A single turn carries every row of the set below to another of its rows. Some are shown first; where does it send the rows asked next?
J_516: [ 25  16 -32  -1   3  43   4  -6  -4   5  -4  -7   1]
J_219: [  4  19  -5  21  -7  28 -28  19   7  -3  24 -20  12]
J_428: [  2 -17 -19  -2  41  -5  15 -20  15  26  20   2  22]
J_107: [  8  -5 -22  -8 -12   3  13   0  15 -22  31 -23 -12]
J_750: [ 25  10  14 -13 -23  15 -14 -12  -5  16  34 -13  -5]
J_722: [  1  10 -16   7  13  32   0 -28   2  19  12 -42  23]
J_403: [ 15  12 -14  25 -34  -8 -11  12  16   0  -6  -6  17]
J_639: [-15 -36 -25  12 -11  13   3 -19  18   2  -4  19  27]
J_577: [-55  -1 -13   6   9   7  10 -14   2 -18   7   2   4]
J_416: [-10 -23   7 -30  14  21 -25 -22 -11  14   5  13  11]
J_589: [ -2  11  10  46  20  -9  23   4  -1 -13  -3  -4   1]
J_627: [ 18   3  19  11 -15 -16  21 -16 -20  26 -10   0  11]
J_336: [-24 -12   6   1  26  19 -24 -21  20  22  20  29   3]
J_255: [  3 -11  -1  41   3 -20 -13 -34  26 -18   4 -14   7]
J_12: [-13 -11 -12  13  -2  41   2 -52  12   6  -2 -11  11]
J_376: [-15  16  -7  16   8  -5  22  -5 -17  -5  19 -37  24]
J_447: [ 32 -13  21  -6   4  14   0 -30 -20  -9  19 -15   2]
J_919: [ -8  10 -11 -12  24   6 -35 -37  15  24 -10  12  -9]
J_37: [  2 -28  11  30  21   3  -9 -11  -2 -20  17 -15  33]
J_42: [-37   9  -7   7   5  -8  -9  33   5   7  -4   1   7]
J_960: [-23 -11 -15  -9 -24  21  -5 -26  15   1  17 -35  11]
J_889: [-17  -5  -8   0  15  32 -31  13  -2 -23  10 -10   5]
J_600: [ 21  28  -9 -19  -2 -15  -9   7   9  30   9  -6   0]
J_637: [16 12  7 33 36 -1 21  2 -9  7  0 15 -8]
J_454: [-26  -8 -11   4  28  17   6 -36  24   0  28 -30   4]
J_642: [ -5  14 -13  22  27  10 -10 -11  26   9 -17  37  -3]
J_494: [-14   5 -15   9   2  -1 -40  16   8  16 -26   3   9]
J_713: [ 10  12   5 -15  21  -2 -16 -23   2  20 -14  15 -33]
J_856: [ 30   8   4  -9  -4 -19 -14 -38   5  15  14 -26  -6]
J_59: [  2 -22  18  41  11   6  -1 -34  16   1  23  14  17]
J_86: [ -8  14 -24  19  -6  12 -45   2  17  -6 -12 -16  10]
J_985: [-24  11 -13 -20 -24  20   5 -19 -25  13  -5  -6  12]
J_748: [-19 -11   4   0 -15  -2   7   2   4  -6  -3  36 -26]
J_200: [  6  -8   8  16   4 -27  12 -31  31  -4  11  23 -12]
J_895: [  2  -5   1  45   2 -14 -10  -3  17 -28 -11  -4 -13]
J_41: [ -7   8   5  10  17  10  32 -48 -22   8  -1   2  11]
J_502: [-19   6   9 -19  -7   6   4 -10  -5  15 -12  27 -27]
J_460: [-13   1  -1   5   7 -26   3  37   3  10  19  -3   6]
J_105: [ 18   0   6  11 -22   3   7   3 -21  28 -17  18  12]
J_952: [ 26  -9  15   7  -3 -40  -3 -17   2  17   2 -16   3]

J_428 moves to J_107
J_105 moves to J_637
Now find these:
J_255 moves to J_86
J_376 moves to J_577
J_713 moves to J_952
J_502 moves to J_627
J_447 moves to J_37
J_960 moves to J_12
J_750 moves to J_59
J_403 moves to J_642

